(in the rows, 128 means zero)
Named turns come first, each shown by rows before and after it. Which turns, in which order, take the first row of each pair that follows to the second? Write the first one first, as in the answered first pair.
sen (before |-> after):
[128 129 139 110 131 120 120 124 133 115 138 130 138 146 127] |-> [125 133 128 106 131 115 127 118 134 116 133 129 128 141 129]
[145 145 106  99 129 110 117 115 131 134 100 118 122 116 164] |-> [149 143 101 122 128 122 125 121 119 154  95 113 113 106 153]
[ 82 124 150 152 143 159 105 104 138 130 153 132 152 153  96] |-> [ 78 127 148 127 139 142 102  91 143 111 154 131 162 159 108]
[142 137 115 154 143 159 135 138 120 174 103 105  93 123 119] |-> [134 115 139 162 144 174 123 153 128 164 115 105 120 141 112]
nakib (before |-> after):
[119 122 110 151 110 143 123  86 113 141 134 136 103 122 113] |-> [136 154  88 138 112 127 137 114 138 136 111 126  96 114 140]
[129  99 141 167 122 166 105 183 140 133 124 141 148 136  85] |-> [118 117 119  85 125 120  90  68 110 101 143 161 127 136  97]
[156 151 123 177 129 141 149 175 117 155 100 119 138 110 127] |-> [132 116 141 155 134 148 121  71  73 152 139 142 137 125  97]
zigem (before |-> after):
[114 129  96 135 140 139 162 154 121 170 102 135 116  97 131] |-> [117 140  90 110 137 122 166 153 135 153  99 129 122 102 151]
[149 148  89 143 111 147 136 200 185 145  72  89 107 119 161] |-> [149 150  99  93 112 126 122 193 201 108  80  96 131 138 178]
[129 124 116 113 112 140 130 161 129 160 106 131 110 119 138] |-> [128 136 119  92 112 130 130 162 135 147 108 135 121 124 143]
duz (before |-> after):
[112 114 150 160 153 142 134  97 123 133 128 115 112 131 125] |-> [115 111 168 145 151 135 122 111 138 115 132 118 135 149 131]
[126 114 131 122 137 128 103 136 145 121 123 126 146 148 134] |-> [128 125 115 112 138 118 110 137 144 121 115 120 136 140 139]
[107 111 120  92 129 130 115  66 102 108 147 163 146 132 127] |-> [108 120 120  81 127 119 110  76 113 100 145 153 156 141 140]
[117 160 118 113 144 122 162  46 120 149 110 130  77 136 153] |-> [105 128 141 121 141 142 153  34 114 154 131 136  94 149 137]

Between the rows of a pair lie 2 to 3 turns.
[130 152 124  52 127 113 165 188 163  98 121 128 163 145 151] |-> [108  92 135 169 135 181 163 126  93 176 140 139 112 120  67] : duz then sen then nakib
[127 133 107 136 141 143 134  71  82 156 121 130  78 101 113] |-> [146 179  91  83 133  99 143 115 122 119 101 118  94 106 162] : duz then nakib
[162 170  66 147 138 110 146 192 164 124  50 103 110 104 175] |-> [102  44 182 177 143 178  78 115 121 113 132 137 176 172 112] : nakib then sen
[152 137 123 144 136 126 157 190 137 135  98  93 137  86 138] |-> [125  89 179  95 137 123 113 131 129  90 141 119 184 134 127] : nakib then sen then duz
[117  93 149 179 120 164 125 143 109 157 137 115 132 133 108] |-> [116 105 161 109 118 132 108 154 133 102 142 120 176 159 139] : duz then sen
[132  96 188 142 131 143  95 149 133 114 140 115 163 152  92] |-> [155 149 141 151 126 124 129 202 148 130  97  94 129 115 113] : nakib then sen then nakib
[148 162 158  62 120  97 156 161 180 108 124 132 138 137 201] |-> [153 180 104 120 122 112 180 109 128 174 109 132  53  80 163] : sen then duz
[126 116 144 173 129 154 118 161 139 140 131 125 143 137 120] |-> [126 145 115 107 130 114 113  70 118 121 137 142 123 129 133] : nakib then duz then sen
[125 118 163  10 119  89 105  92 132  66 126 125 161 146 165] |-> [166 158 108 118 115 114 159 232 160 133  63  84 124  97 171] : nakib then duz then sen
[131 105 148 136 131 126 138  98 106 119 149 151 125 145 113] |-> [153 137 116 155 132 115 164 147 118 135 119 134 107 117 130] : nakib then sen then sen
[149 169 134  98 114  71 115 132 152  97 127 113 117 134 116] |-> [132 138 149 113 118  85 103  77 122 110 142 132 109 137  92] : nakib then nakib then sen
[118 125 153  55 132  91 104 107 132  50 148 150 164 158 139] |-> [146 185  87  74 135  66 143 147 140  81 103 130 110 109 156] : zigem then nakib then sen
[111 106 157  52 149 109  64  71 147  97 145 104 131 143 144] |-> [151 167  94 113 149 107 119 176 175 136  89  67  91  95 160] : nakib then duz
[128 177  90 117 129 139 161  90 113 136 126 120  92 100 142] |-> [120 125 142 184 128 187 146 143 122 160 134 113 131 122 113] : nakib then duz
[126 150 109 133 136 115 140  89  63 133 118 136  84 105 102] |-> [108 123 159  88 135 112 105  91  85  94 138 151 141 144 110] : duz then duz then sen
[108 119 148  82 124 122  88  91 136  86 150 130 162 153 136] |-> [120 153 106  79 126 101 111  63 120 105 130 129 115 117 143] : sen then duz
[104  83 169 125 126 139 122 142 152 142 128 140 190 174 114] |-> [127 131 136 104 128 112 141 181 176 134 102 123 182 161 146] : nakib then nakib
[128 149  97 140 114 133 144 165 129 135 111 117 112 108 128] |-> [113 129 108 137 116 146 133  94 101 141 139 131 104 115 106] : duz then nakib
[144 164 141 152 139 105 127 159 139 112 106 105 167 126 114] |-> [132 144 137 165 145 115 121  85 103 133 124 117 138 112  84] : duz then duz then nakib
[128 105 150  78 141 107  97  71 124  96 160 143 144 147 124] |-> [139 129 100 141 142 120 126  69  97 153 133 131  75  99 107] : sen then sen then sen
[135 149  89 171 129 118 144 176 117 166  96 126 128  99 140] |-> [100  83 151 143 130 132 100  97  91 134 148 154 173 149 115] : nakib then sen then sen
[159 113 108 190 142 197 110 149  88 173 105  85 110 118  90] |-> [175 175  58 115 139 142 123 110  89 150  93  83  76  97 131] : nakib then sen then nakib
[132 170  75  87 150 104 146  55 125 135 116 137  80  84 136] |-> [148 174  98  85 143 103 150 189 189 103  99 118 138 115 171] : nakib then zigem then zigem
[136 108 143 161 125 139 139 177 164 154 116 130 137 115 119] |-> [139 143 100 130 131 112 147 110 141 157 110 132  89  89 127] : nakib then nakib then duz
